128 stands for zero in the data rows.
Each row below has a hidden score, from 0 to 30, with 15 about the middle. What is it? The score is a weighted sum of the row's numbers plus the product of two more (or one squared), each taken from its middle value.
[ 76 110  87 181 185 197 108  77 109  55  88 122 190  41  63  90  81 193
 148 118 157 139  96  82] -> 15
[136 146 109 211 147 145  77 120 152 173 161 112 121 120 111 111 146 178
 116 182 176 196 136 108] -> 6
[ 93 128  92 173 138 157 144  64  86 113 167 181 102 142 180 196 161  85
 187 126 153 117 103 132] -> 22
[198 169 154 114  88 109  86 145 151 193 138 135  81 175 164 171 142 132
 141 155 114 151  99 192] -> 18
[ 74 121  74 144 156 141 167 103  65  58 105 161 157  79 107 132 170 116
 167  90 152  96 145  75] -> 16
[160 192 132 148  96 126 114 125 144 160 140  97 106 150 234 122 127 104
 157 157 139 120 110 154] -> 18
[118 109 135  93 130 115  73 116 105 120 132 140  97 118 108 165 104 124
 143 122 117 133  95 182] -> 11
[196 176 153 119  86 113  95 146 148 188 136 126  84 167 167 160 134 137
 143 151 118 147 100 186] -> 17
[101 112 144 104 137 104 196 141 113 151 182 113 108 161 172  97 104  81
  85  89  80  75 147  60] -> 12
[160 119 255  74 107  62 207 200 167 163  89  12 195 215 128 104 158 115
  44 121  40  87 168  79] -> 17
[ 95 103 104 188 187 195  88  68 144 100 126 153 151 102  87  64  74 186
 140 155 168 154 108  99] -> 17
[101  88  99 195 155 167  81 108 167 167 188 159 120 151 145  85  83 120
 105 193 135 158 180 124] -> 14
[ 74  85  66 141 165 180 139  61 128  80 155 195 117 114 167 156 114  65
 184 118 150  86 136 124] -> 15
[142  95 142 149 160 155  56 111 210 155 116 175 124 120 108  94  84 142
 141 204 150 184 122 153] -> 19
[ 88  45 180  84 184  89 184 178 140  64   0  30 250 122  36  88 169 112
  71  59  31  58 206  21] -> 8
[173 181 134 114  77 108 145 161 109 152 125 106  98 132 146 150 136 154
 140 128 143 135 117 175] -> 13
[154 141 115 145 125 100 101 110  81 145 150 124  88 149 157 199 173  87
 154 137 135 146 100 181] -> 15
[174 154 140 125 110 119  81 134 143 180 135 127  94 139 163 174 115 126
 149 140 121 150 103 184] -> 15
[168 141 151 156  99 122  98 165 194 195 136 137 100 137  86 115 124 172
 100 199 125 206 150 150] -> 25
[173 169 115 137  93 102 114 147 129 179 147 117  74 174 166 177 141 116
 132 147 115 151 129 171] -> 15
[ 99 156  67 146 138 132 146 121  68  73 114 125 149 100 141 173 160 102
 187 108 164 100 128  88] -> 10
[185 172 132 127  88 107 105 149 142 188 146 126  76 177 173 176 138 126
 136 152 115 150 119 179] -> 16
[196 198 161 125  78 116 119 145 140 173 131 112  88 158 174 119 128 143
 148 146 130 132  89 172] -> 20
[ 88 136  80 161 132 147 144  84  97 107 162 150 119 139 166 136 149 102
 161 126 135 111 143 120] -> 19
[103 114  84 189 176 208  94  68 146  80 121 134 157 106 136  81  59 166
 167 159 170 127 110 112] -> 13
[154 125 146 158 120 123  93 163 198 175 126 148 108 116  59  84 102 179
  98 196 134 212 153 131] -> 26
[134 138 120 116  84  96 154 164  83 125 155 132 137  97 148 152 159 141
 117 109 150 144 144 161] -> 4
[117 132 111 198 165 184  98  90 155 108 131 118 157  96 112  48  56 207
 121 159 173 169 105 112] -> 13
[178 159 142 102  87 105 104 157 129 164 124 122  88 152 124 174 126 151
 133 136 113 145 110 184] -> 14
[ 85 149  62 145 143 166 150 101  99  62 130 129 141  96 157 144 102  98
 193 108 152  93 123 102] -> 15
[139 126 120 110  86  95 151 179 100 139 151 145 122  96 107 152 130 175
  93 112 136 155 160 145] -> 4
[150  52 249  46 131  66 203 174 187 145  76  52 192 211  93 126 156  82
  34 110  25  77 162  98] -> 3
[176 161 125 118  91 102 105 154 130 176 140 124  77 166 145 193 140 130
 131 143 113 153 125 181] -> 13
[186 167 160 103  72 100 132 168 124 160 116 133  92 154 110 146 130 173
 120 128 121 142 103 172] -> 16
[ 97 101 102 195 180 182  85  82 142 122 148 161 141 116  89  80  92 174
 131 163 167 163 134  96] -> 17
[103 135 100 131 122 166 126  87 135  83 134 155 116 120 192 123 111  71
 192 127 146  92  97 126] -> 19
[148 137 140 184 122 124 125 149 145 124 119 120 174  64  99  63 108 204
  77 159 168 185 155 100] -> 3
[126 161 128  93  98 119 116 139  79  98 123 128 127  98 122 168 153  91
 162 107 169 129  69 144] -> 15
[ 40  66 106  97 190 136 199  98 108 105 131 191 144 106  65 109 170 122
  91  43  89  79 198  71] -> 9
[ 71 104 139  93 129  84 202 191  97 128 170 145 122 137 139  76 158 138
  41  77  94  93 215  46] -> 15
[116  64 196  79 170  89 174 171 161  85   4   9 246 145  86  92 153  89
  81  84  31  48 193  48] -> 9
[185  63 250  26 110  63 170 156 210 213 120  73 140 255 158 165 200  69
  34 165  27 113 164 145] -> 19
[172 156 170 103  78 109 130 168 129 159 129 140  97 142 105 142 101 169
 112 120 116 139  99 169] -> 17
[152  44 247  43 139  74 201 158 196 143  80  48 194 207 113 115 144  66
  42 119  26  70 159 104] -> 3
[ 88 116 148  92 124  97 196 181  98 141 174 137 113 128 135 117 151 132
  59  70 103 102 169  65] -> 17
[171 164 118 120  92 102 117 151 118 165 132 111  81 155 142 187 140 135
 133 137 117 150 130 181] -> 13
[124 151 130 105 114 145  84 106 128 101 130 136 113 123 173 106 117  74
 188 134 143 106  66 142] -> 21
[146  45 209  43 164  83 139 150 188 133  47  43 203 176  91 130 210  77
  78 119  41  82 157  98] -> 12
[131 128 103 149  99  93 142 138  86 143 150 123 111 124 134 163 159 126
 112 125 123 152 153 151] -> 11
[172 163 121 117  84 102 119 161 128 172 138 121  77 165 140 185 130 140
 125 140 111 151 135 175] -> 13
[181 165 127 127  98 106  98 141 135 180 143 123  81 167 170 184 143 117
 142 148 117 150 114 183] -> 14
[ 71  93  55 139 157 174 151  75 128  70 154 171 121 116 172 127 101  65
 178 123 141  74 164 117] -> 14
[ 92  91  77 184 190 213  78  58 154  97 145 156 145 117 138 111  62 143
 169 162 170 128 119 123] -> 12
[156 160 128 129  69  93 172 193 132 167 151 138  82 169 157  96 115 169
  86 143 123 138 168 125] -> 16
[155 165 122 128  71  94 172 191 125 163 144 128  91 156 162  98 123 171
  94 145 135 138 168 128] -> 15
[ 82  90  88 198 188 183  75  79 124 128 166 168 133 123  96 111 120 155
 135 162 163 150 152  94] -> 16
[ 73  74  70 190 197 204  70  64 138 118 172 167 134 124 125 132  91 131
 152 162 160 131 150 116] -> 13
[197 167 152 115  95 111  77 137 152 190 138 133  85 170 171 168 144 122
 149 156 116 149  93 194] -> 18
[121 194 110 120 104 143 140 133 103  85 134 119 143  90 150 150  98  94
 178 105 162 112  86 119] -> 16
[146 135 133  93  99  89 133 151  58 104 104 132 138  84 101 138 183 147
 128 100 164 134 115 149] -> 8
[ 89 115  81 145 153 181 118  64 125  82 147 179 112 123 186 154 112  78
 202 123 158  93  94 122] -> 22
[ 78 105  86 151 152 159 152  65  99  89 154 194 119 124 142 142 159  86
 173 113 145 103 139 114] -> 18
[178 176 121 134  81 104 120 159 139 189 150 122  67 184 170 165 135 128
 125 153 114 151 134 167] -> 16
[157 159 140 184 103 116 129 170 164 176 142 104 129  91  87 102 140 211
  79 174 158 219 146 114] -> 9
[146  42 223  39 137  61 165 178 190 169  87  68 169 228  98 159 206  78
  34 128  29  96 186 103] -> 9
[151 168 120 165 109 125 111 110 131 162 138 112 106 144 222 159 132  94
 159 146 134 132 104 157] -> 20
[114 146 102 147 112 117 151 116  65 110 156 131 136 127 161 169 186  97
 161 120 156 125 125 132] -> 14
[125 194 140 112  96 139 150 144 110  88 143 130 141  81 143 125  82  96
 154  97 158 114  78 124] -> 17
[ 92 113  85 193 188 214  88  60 144  86 131 129 155 100 122  81  51 179
 161 151 170 137  98 115] -> 13
[178 172 122 125  89 106 117 150 128 173 133 113  81 161 158 179 137 135
 137 142 119 149 126 178] -> 14
[134 140 111 192 161 190  92  80 174 120 134 130 140 127 155  65  58 179
 149 182 183 156 105 136] -> 13
[129 124 137 185 138 137 118 140 147 116 123 127 170  60  73  44  94 215
  74 148 160 192 138  89] -> 12
[171  68 236  38 139  72 160 150 198 163  87  36 187 215 134 128 187  65
  66 143  36  83 155 115] -> 17
[114 178  86 134 114 149 134 116 101  84 131 120 130 111 166 161 124  89
 196 117 160 105  95 116] -> 17
[ 84 125  78 156 135 135 138 101  98 105 158 146 135 133 156  89 141 116
 135 127 126 108 180 104] -> 18
[ 79 157  68 150 158 162 135 101  71  68 131 130 139  75 112 169 131 120
 186  85 170 115  88  95] -> 17
[ 68  88 124  97 164 111 205 120 125 123 166 139 136 147 139  65 117  86
  74  70  69  65 197  66] -> 4
[176 159 124 122 102 103  97 141 125 171 140 120  82 160 155 193 146 118
 141 143 117 151 116 185] -> 13
[140 127 150 157 166 156  74 110 202 118  88 135 133  92  64   2  48 209
 118 193 166 195  87 115] -> 28
[155 168 121 128  72  95 171 189 124 163 142 123  92 153 164 101 124 170
  98 146 138 138 167 131] -> 15
[184 180 132 127  80 109 123 157 140 185 141 120  75 174 170 165 130 140
 132 149 118 147 124 173] -> 16
[ 72  66  63 185 211 217  57  48 141 110 168 163 139 113 126 157  84 126
 171 158 166 126 128 125] -> 11
[113 113 115 130 154 153  75  68 122 112 143 171  99 133 183 141 132  76
 193 135 154 114  68 151] -> 20
[184 168 142 107  88 106 102 152 128 164 120 115  88 150 131 161 136 151
 141 138 121 144 105 184] -> 15
[169  78 255  46 121  65 189 170 190 168  92  42 182 223 114 132 171  86
  44 127  29  91 150 110] -> 13
[151 130 135 180 124 125 102 158 196 172 139 143 118 116  76  69  97 168
  92 196 149 212 158 114] -> 24
[142  33 215  43 158  79 155 156 196 145  68  54 191 195 105 131 191  67
  58 125  35  81 172 102] -> 9
[126 134 107 160 100 108 146 121  81 141 162 126 115 123 153 212 155 107
 133 123 143 149 125 163] -> 10
[190 177 147 116  92 112  91 140 138 171 123 114  90 153 158 145 138 136
 152 145 124 141  94 184] -> 17
[176 175 124 127  73 100 130 172 140 190 151 128  63 188 158 161 133 141
 113 152 113 153 144 162] -> 16
[145 145 138  97 105 112  79 143 115 137 128 113  96 125 127 149 109 127
 145 127 117 132  96 183] -> 15
[107 170 108 125 104 145 142 116  84 106 166 145 123 113 157 194 140  96
 167 103 171 128  88 139] -> 15
[ 82  71  91 189 185 182  71  81 139 145 177 187 121 135 101 123 120 126
 130 169 153 150 162 106] -> 18
[170 167 114 129  85  99 121 159 128 178 146 120  70 174 146 178 139 128
 122 145 113 154 140 169] -> 15
[173 167 118 122  91 103 118 150 120 166 131 110  82 156 145 185 141 136
 135 138 119 150 129 180] -> 13
[ 80  48 175  84 192  95 186 171 131  53   0  29 255  96   7  95 173 125
  77  44  36  68 186  13] -> 10
[153 151 174 148 134 147 103 116 167  97  98 116 146  60  67   8  55 194
 100 164 158 166  66 134] -> 25
[155  43 192  36 175  93 112 124 202 146  63  37 197 179 135 129 214  55
 102 150  49  83 156 119] -> 11
[120 106 127 128 162 127  77  77  65 124 136 161  79 125  98 158 167 126
 170 127 169 134  79 157] -> 20
[ 64 137  82 117 183 168 186  80 104  94 128 122 147 114 166 186 138  99
 177  42 110  66 131  85] -> 18
[168  46 239  30 129  67 177 154 207 182 105  64 161 245 143 147 178  59
  39 151  28  93 170 127] -> 12
[139 127 138  96 137 116  58 109  96 113 121 125  84 126 106 110 151 112
 167 130 155 132  63 170] -> 24
[ 98 119 120 164 168 159 107  92  84  67  48 138 193   9  20 102 155 211
 128 107 166 158  82  68] -> 23
[162 175 152 147 121 140 103 120 135  98  95 100 165  45  72  87  95 178
 119 145 176 170  64 130] -> 12
[180 180 136 129  65 101 138 178 146 198 157 134  58 199 171 146 130 148
 106 157 114 150 143 158] -> 18
[155 168 116 126  74  94 170 187 118 160 137 117  98 144 163 105 130 171
 101 144 145 140 168 135] -> 12
[116 118 125 119 126 105 138 119  40 107 133 158 140  70  80 148 203 160
 123  95 166 136 126 117] -> 6
[125 127 123 189 157 163 103 104 149 108 114 125 165  77  85  40  80 215
 104 156 169 179 115  97] -> 14
[ 97 122 116 151 136 144 129  70  67 107 157 170  97 136 145 173 165  94
 183 130 164 121  81 140] -> 21
[ 93 103  87 188 193 215  78  54 150  95 136 146 147 109 121  94  55 168
 165 156 173 138  97 119] -> 14
[164 185 159 103  73 109 147 171 102 132 147 124 111 111 139 130 124 143
 133 113 160 125  89 162] -> 14
[195 164 150 114 100 111  73 134 150 187 137 132  86 166 169 170 145 119
 151 155 117 149  92 194] -> 17
[ 96  48 178  81 192 116 165 158 167  62   2   6 253 122  81  83 120  90
  93  75  32  49 180  51] -> 3
[163 159 147 108  76  99 156 170 110 143 136 130 102 147 133 131 121 162
 112 118 123 126 120 161] -> 14
[ 95 108  87 187 181 203  98  68 133  73 108 139 163  92 109  77  77 175
 161 151 166 129 110  97] -> 15
[119 169 129 112  83 125 141 146  95 111 161 138 135 103 160 177 143  91
 150 107 161 131 101 153] -> 14
[162 175 153  85  84 104 107 162  94 119 118 117 115 100 103 125 134 130
 144 110 164 132  73 165] -> 15
[ 71  95  64 192 205 224  79  52 134  75 139 123 161  85 110 113  51 163
 173 142 164 126 106 111] -> 10
[165 155 116 115  96  98 113 149 110 156 133 112  83 151 131 194 141 132
 131 133 114 150 131 183] -> 13
[ 60 104 116 103 182 145 214  85 126 108 149 134 146 128 151  97 109  85
 114  44  83  54 167  77] -> 4
[168 153 145 171 112 124 108 153 200 180 130 120 111 115  89  86 112 176
 105 202 147 209 139 141] -> 27
[155 175 156 109  81 119 127 159 118 142 149 120 102 128 152 138 108 127
 138 119 132 120  91 169] -> 18
[151  23 216  32 145  73 158 151 211 190 111  75 153 243 148 154 190  49
  39 157  29  99 189 129] -> 10
[162 142 162  80 102 101  82 148 101 122  81 138 101  97  36 115 152 165
 133 101 148 148  68 163] -> 15
[ 49 115  98 126 191 138 171 101  61 105 127 148 132  98  81 156 213 135
 130  37 124  91 150  63] -> 23
[ 36  89  70 124 214 179 181  57 106  94 141 166 134 104 115 163 146  99
 162  53 114  69 156  92] -> 16
[162 149 118 112  91  98 111 158 123 164 143 126  79 162 128 197 125 130
 121 135 103 151 135 176] -> 12
[111 125 123 152 173 197  79  66 154  64  59 133 158  65  71  37  68 192
 154 152 169 141  46 101] -> 22
[ 94  61 126 161 171 143  79 114 127 143 138 214 131 103  15  99 165 163
  97 157 139 177 186  73] -> 21
[137 135 110 130  85  90 143 169 124 153 146 134  95 158 143  93 127 145
  90 130 107 139 172 127] -> 11
[128 182 112 109  96 129 133 137  91  90 120 124 135 101 141 168 139  84
 179 108 168 120  77 127] -> 16
[184 175 154 110  97 114  77 136 136 159 118 110  94 139 143 113 132 132
 158 140 130 135  80 181] -> 20
[103 122 109 197 166 175 101  99 133 102 129 119 169  75  88  54  81 215
 108 142 165 171 119  92] -> 12
[133 150 138 102  91 117 135 169 102 140 166 148 119  78 119 187 104 152
 115 101 161 149 117 165] -> 6
[157 171 172 110  76 111 160 157 117 128 152 131 109 140 156 102 104 128
 123 113 131 104  85 155] -> 19
[148 167 161  86  98 107 100 155  88 104  81 135 123  60  39 119 139 154
 131  78 170 150  44 137] -> 16
[ 96  62  87 152 165 161 109  61 156 153 187 204  79 145 200 139  92  41
 142 149 127 113 138 154] -> 4
[149  36 196  42 167  82 116 141 202 175  90  55 172 211 137 147 224  54
  75 155  41  98 175 121] -> 13
[ 98 141  82 145 119 154 150  97 109  78 137 146 120 126 180 150 146  75
 191 122 148  96 117 116] -> 19
[102 126 153  68 136  88 210 150 110 110 142 121 145 144 167 115 150  86
  89  57  90  56 157  60] -> 16
[133 122 126 180 168 161  74  98 176 152 139 163 117 124  95  92  94 165
 138 191 181 191 114 116] -> 21
[ 77  45 172  83 193  95 187 170 128  50   0  31 255  92   0  96 175 127
  77  42  36  69 188  11] -> 9
[113  98 109 192 159 178  84  94 187 163 173 159 123 144 145  87  59 126
 124 192 151 164 146 143] -> 13
[ 77  75  78 187 198 202  72  61 135 111 156 174 137 118 106 126  98 140
 155 158 165 134 138 107] -> 16
[119 111 114 143 116 105 145 105  59 126 162 148 124 113 112 188 172 122
 133 113 137 143 141 152] -> 13
[137 159 142  76 102 118  83 140  94 104 115 120 115 101 107 135 132  95
 162 115 162 127  55 157] -> 16
[ 86  98  79 184 192 218  86  56 146  77 126 140 157  97 117  90  51 162
 168 150 166 126 103 113] -> 14
[169  64 228  33 136  63 157 160 195 164  82  45 181 225 122 145 204  68
  59 142  36  86 166 110] -> 14
[144 101 135 180 121 144  88 129 204 202 171 164  94 163 155  87  94 106
 101 217 119 181 161 155] -> 15
[172 167 115 137  95 102 113 144 126 175 145 116  76 169 164 180 143 114
 134 145 116 151 127 174] -> 14
[106  81  97 188 172 185  70  77 178 160 179 172 118 145 155 115  82 108
 138 191 151 153 142 145] -> 16
[178 171 122 129  97 107 110 140 126 170 133 110  85 157 168 177 142 124
 144 141 122 147 118 181] -> 13
[ 77  81 130  94 152 103 207 135 123 141 173 153 127 144 119  96 127  98
  58  68  71  84 191  72] -> 4
[184 170 143 109  89 108  98 149 132 166 122 116  88 152 140 159 134 145
 144 141 120 143 102 185] -> 16
[ 75  86  65 141 165 180 137  61 130  81 156 193 116 114 172 158 111  64
 186 120 151  86 134 125] -> 15
[111  94  93 187 167 193  74  73 183 148 176 153 129 141 184 103  59 113
 147 194 152 141 143 157] -> 13
[123 116 116 197 151 154  94 123 171 147 154 145 138 118  92  63  80 175
 100 179 161 191 151 102] -> 17
[ 98 135  88 144 127 167 143  81 132  93 149 150 117 122 204 133 109  75
 184 129 141  92 123 133] -> 17
[ 60 139  82 103 177 145 196 113  93  66 104 119 159  94 130 172 156  95
 167  38 112  68 142  65] -> 17
[ 76 141  95 148 167 170 119  76  65  85 135 158 123  79  88 170 145 130
 177  83 175 123  60 102] -> 25
[104  77 127 169 166 142  83 118 137 140 136 196 137 100  23  77 144 175
  97 162 145 186 175  72] -> 21
[ 61 121  62 157 175 145 153 101  50  60 114 154 151  71  92 144 177 129
 168  84 160  99 143  65] -> 16
[152 169 142  87  91  99 116 159  80 103 100 121 130  81  92 139 155 124
 144 100 176 138  68 147] -> 13
[153 147 139 156 135 146 109 106 133  96  75 121 176  48  84  81 104 193
 115 152 177 168  93 119] -> 8
[180 163 127 126 103 106  93 135 131 174 139 120  85 160 169 184 145 115
 147 146 119 148 109 186] -> 14
[118 187 123 119  99 140 153 141 106  86 140 129 147  87 156 140  93  95
 161 102 155 111  97 122] -> 16
[ 87 156  76 154 143 179 139  84 107  89 158 133 126 114 178 140  92 113
 184 112 154 104 109 126] -> 15
[116 130 127 125 112 127 101 108 114 110 140 132 108 132 184 148 135  67
 170 133 128 117  79 156] -> 16
[176 158 133 115 111 105  77 129 124 158 127 113  90 146 154 165 149 115
 156 142 126 143  95 189] -> 15
[193 164 149 111  96 109  78 141 147 185 135 133  84 166 157 176 145 127
 146 152 115 151  97 194] -> 17
[154  29 207  35 157  81 136 139 212 185 106  62 162 228 156 145 198  44
  60 163  35  97 180 131] -> 15
[190 176 146 115  93 111  89 139 138 170 123 113  90 152 158 144 138 134
 153 145 124 141  94 184] -> 17
[ 68  89  64 189 204 225  82  52 136  73 138 128 163  84 107 110  46 161
 170 140 161 124 111 112] -> 10
[ 83  33 172  80 190 104 180 170 153  56   0  27 252 122  53  83 143  96
  78  66  29  47 207  32] -> 2
[148  59 235  50 147  76 174 165 185 134  57  37 206 185  87 120 176  83
  58 107  32  77 153  94] -> 10
[134  93 130 177 129 141  89 135 197 191 163 176  98 152 115  90  98 115
  96 204 125 187 168 136] -> 12
[177 157 148 107  97 113  86 146 140 170 129 125  91 147 140 167 117 138
 142 140 113 145 100 187] -> 16
[111 133 114 129 118 154 116  89 137  98 136 154 115 124 203 128 119  65
 185 132 140  97  93 135] -> 20
[122 135 134 192  98 107 133 202 136 175 160 125 147 103 115  87 152 223
  42 164 147 203 205  71] -> 4
[ 98  72  82 185 196 197  52  56 152 138 169 181 123 132 145 157 113 114
 166 178 169 139 124 132] -> 17
[ 75  83 132  91 158 103 212 130 129 131 172 144 133 149 137  73 113  85
  60  69  67  69 196  67] -> 1
[111  76  99 185 166 181  67  79 185 171 187 171 112 150 172 115  85  94
 133 201 141 153 148 155] -> 15
[145 117 144 170 131 138  87 149 212 177 135 155 111 130  87  69  76 152
 106 205 138 200 148 138] -> 20
[108 122 124 159 180 198  79  61 152  73  72 135 156  70  72  37  69 201
 149 153 171 147  51 102] -> 21
[134 144 133  97  95  98 144 158  69 104 130 139 145  68 113 149 164 146
 120  93 174 142 109 147] -> 4
[122 166 117 103 115 124 118 129  72  85  95 131 133  79  92 166 163 102
 172  95 176 127  54 116] -> 20
[117 146 127 155 145 166 118 108 119  60  69 116 197  22  58  89  72 186
 128 117 160 152  69  98] -> 17
[191 164 159 157  95 126  86 146 191 206 135 118 106 147 122 133 147 168
 120 203 130 199 126 172] -> 19
[136 153 135  90 113 110  96 135  68 100  94 127 119  84  77 152 172 114
 158 102 176 134  53 138] -> 17
[165 167 130 103  80 100 134 162  89 135 124 106 107 116 129 151 148 146
 140 120 153 136 116 182] -> 12
[170 162 117 117  89 100 120 155 118 164 131 112  81 156 134 187 139 140
 129 136 116 151 135 179] -> 13
[153 161 121 127  72  93 170 190 124 161 144 129  92 155 159  97 123 170
  93 143 132 138 170 127] -> 15
[ 91 136 107 127 124 115 179 147  70  65 113 154 187  52 117 113 141 141
 119  70 154 118 150  86] -> 10
[172 137 150  97  76  94 126 180 132 171 126 157  86 165  89 177 130 176
  94 125 105 155 135 168] -> 14
[170 159 162  90  82 106 110 158 116 138 116 127 102 132  97 127 115 156
 130 118 125 130  86 175] -> 16
[ 94 150 103 133 115 161 144  95 110  90 146 157 119 122 173 154 131  83
 181 111 149 109 100 129] -> 17
[164 179 113 132  73 102 158 179 132 177 137 112  75 166 158 127 126 162
 108 150 129 148 159 146] -> 17
[131 173 150 107  80 119 149 152 110 102 142 135 137 111 158 127 120  91
 144 107 145 109  92 146] -> 17
[ 84  88  91 194 195 194  70  66 131 126 159 170 132 119  94 120 107 157
 147 159 170 151 128 102] -> 17
[103 151  88 137 116 144 151 109  93  78 127 142 129 118 163 160 157  81
 188 114 154 104 108 112] -> 19
[115 152 146 127  93 102 180 182  99  94 162 151 170  83 171  95 108 135
 100 102 157 116 152 107] -> 10
[ 84  94  90 186 196 207  83  56 135  89 126 154 152  98  92  90  78 173
 157 149 168 138 105 101] -> 17
[111 108 114 132 155 157  78  65 130 116 143 180 104 129 192 153 124  73
 190 134 150 113  75 152] -> 22
[186 180 137 126  74 106 125 164 144 191 146 126  70 183 169 162 131 143
 124 153 116 149 127 170] -> 17
[ 94 170  89 127 129 160 149 117  95  65 125 131 148  74 130 146  94 106
 178  88 159 112  90 107] -> 14
[131 117 117 135 124 100 114 107  50 124 153 137  98 130 115 193 178 110
 151 132 135 143 118 169] -> 23
[115 160  99 130 110 125 149 125  73  91 127 132 139 111 152 176 172  90
 175 109 164 117 104 119] -> 15
[131 149 113 157  97 109 129 124  98 139 143 107 107 142 188 178 159  81
 152 137 124 142 106 163] -> 14
[ 81  86  75 184 201 219  75  50 142  85 136 150 151 101 113 115  64 153
 172 151 168 126 106 114] -> 14
[106 139 100 157 113 121 147 104  82 112 159 135 125 140 164 158 179  87
 161 127 136 124 128 135] -> 20
[184 168 143 108  88 107 100 151 131 166 122 117  88 152 136 162 133 147
 141 140 119 144 104 185] -> 15
[114 112 117 146 112 114 130 101 110 144 148 149 107 125 142 197 121  93
 128 117 108 144 125 161] -> 5
[182 161 155 109  81 110 111 162 142 178 133 133  86 159 131 170 115 155
 125 138 110 148 108 181] -> 17
[ 74  99 129  99 151 116 197 133 108 133 167 143 128 132 121 104 138 113
  77  62  85  86 174  70] -> 11
[157 133 121 101  90  91 108 167 123 163 147 141  79 166 102 196 124 137
 103 131  96 152 147 169] -> 10
[193 163 151 111 103 111  66 131 147 179 129 128  89 158 159 159 146 120
 156 152 120 147  86 194] -> 17
[125 124 134 182 145 145 111 126 141 110 115 128 170  55  66  48  99 220
  83 143 163 190 123  89] -> 12
[138 141 106 131  84  91 145 169 117 151 139 126 102 148 150  97 135 149
  99 133 116 141 171 133] -> 13
[104 108  86 185 182 211  83  61 152  88 128 146 147 113 137  91  63 160
 172 163 176 129 101 117] -> 14
[108 124 108 136 125 146 107  90 119  98 143 159 107 132 198 154 141  63
 189 134 145 107  84 139] -> 22
[170 170 178 107  65  98 177 179 107 133 133 150 110 134 122 100 113 177
 102 106 139 123  97 145] -> 18
[196  94 254  31 103  56 154 166 200 220 117  60 142 255 153 171 231  85
  44 164  35 123 155 141] -> 22
[ 98  81  83 186 194 202  60  56 152 127 162 174 129 129 142 143  96 128
 168 173 173 138 120 128] -> 15
[155 158 152 100  80 108 140 175 106 139 145 133 110 118 122 149 111 161
 117 111 135 130 111 166] -> 13
[131 155 140  83  92 114  94 150  87 113 143 119 111 106 121 154 130 102
 152 114 157 130  80 174] -> 15
[ 76  86  64 142 165 181 135  61 131  81 157 192 116 114 175 160 110  63
 187 121 151  85 133 126] -> 16
[135 133 135  87 111 105  87 134  70 111 131 119  97 107  93 147 151 125
 148 116 159 134  86 173] -> 20
[130 123 109 128  93  88 132 155 120 149 150 138  98 157 129 100 132 130
  88 120  97 140 170 128] -> 6
[108 110 100 200 153 169  91 113 163 137 161 138 147 133 137  60  64 159
 109 183 149 157 173 115] -> 14
[151 171 157 109  75  90 181 181  86 100 128 145 149  92 144 110 137 147
 117  97 171 121 108 126] -> 12
[179 168 165 101  77 107 124 167 121 154 122 130  97 137 105 137 118 169
 124 122 127 139  94 171] -> 17
[115 115 116 131 153 152  74  69 121 113 143 169  99 134 183 141 133  76
 193 136 154 114  67 152] -> 21
[146 124 135 167 162 147  69 112 183 163 130 160 112 118  90 108 111 161
 138 198 173 200 117 130] -> 22
[ 52 119  77 117 190 164 195  75 108  91 131 134 145 116 146 155 143  99
 162  52 104  62 158  83] -> 14
[ 81 116  79 160 146 136 134  83  93 112 165 168 116 144 137  96 159 103
 138 128 126 111 172 102] -> 20
[194 163 149 113 101 111  71 133 149 185 135 132  87 164 167 169 146 119
 152 154 117 148  91 195] -> 17
[ 91 105  81 188 191 216  85  56 144  80 126 136 154  99 119  90  56 168
 169 152 170 130  97 112] -> 14
[ 95 137 107 169 170 164  96  97  80  62  53 116 193   3  11 131 143 203
 144  96 172 161  59  71] -> 27
[ 96 132 102 162 144 146 148  72  53  99 150 169 111 125 134 167 199 105
 186 124 168 113  98 108] -> 23
[106 169 115 129 115 167 154 108 129  82 143 130 134  97 175  93  60  91
 172 112 142  95 106 128] -> 16
[125 177  96 119 104 122 149 141  88  71  98 120 154  92 138 161 137  87
 183 107 165 107  99 105] -> 15
[184 170 142 110  95 108  90 143 130 162 119 110  90 147 142 149 140 139
 150 141 125 142  98 186] -> 16
[136 168 120 157 144 169  89  99 129  82  84  99 171  51  74 101  83 179
 148 138 177 159  51 115] -> 14
[ 71  56  57 179 214 216  53  46 137 100 159 170 139 106 117 171  98 116
 178 158 166 119 129 120] -> 12
[175 172 117 135  87 103 117 154 135 184 148 119  70 179 167 171 137 122
 128 150 115 151 132 169] -> 15
[148 154 129 120  81 106 147 165 107 145 145 122 106 132 149 155 127 145
 121 115 123 134 128 165] -> 12
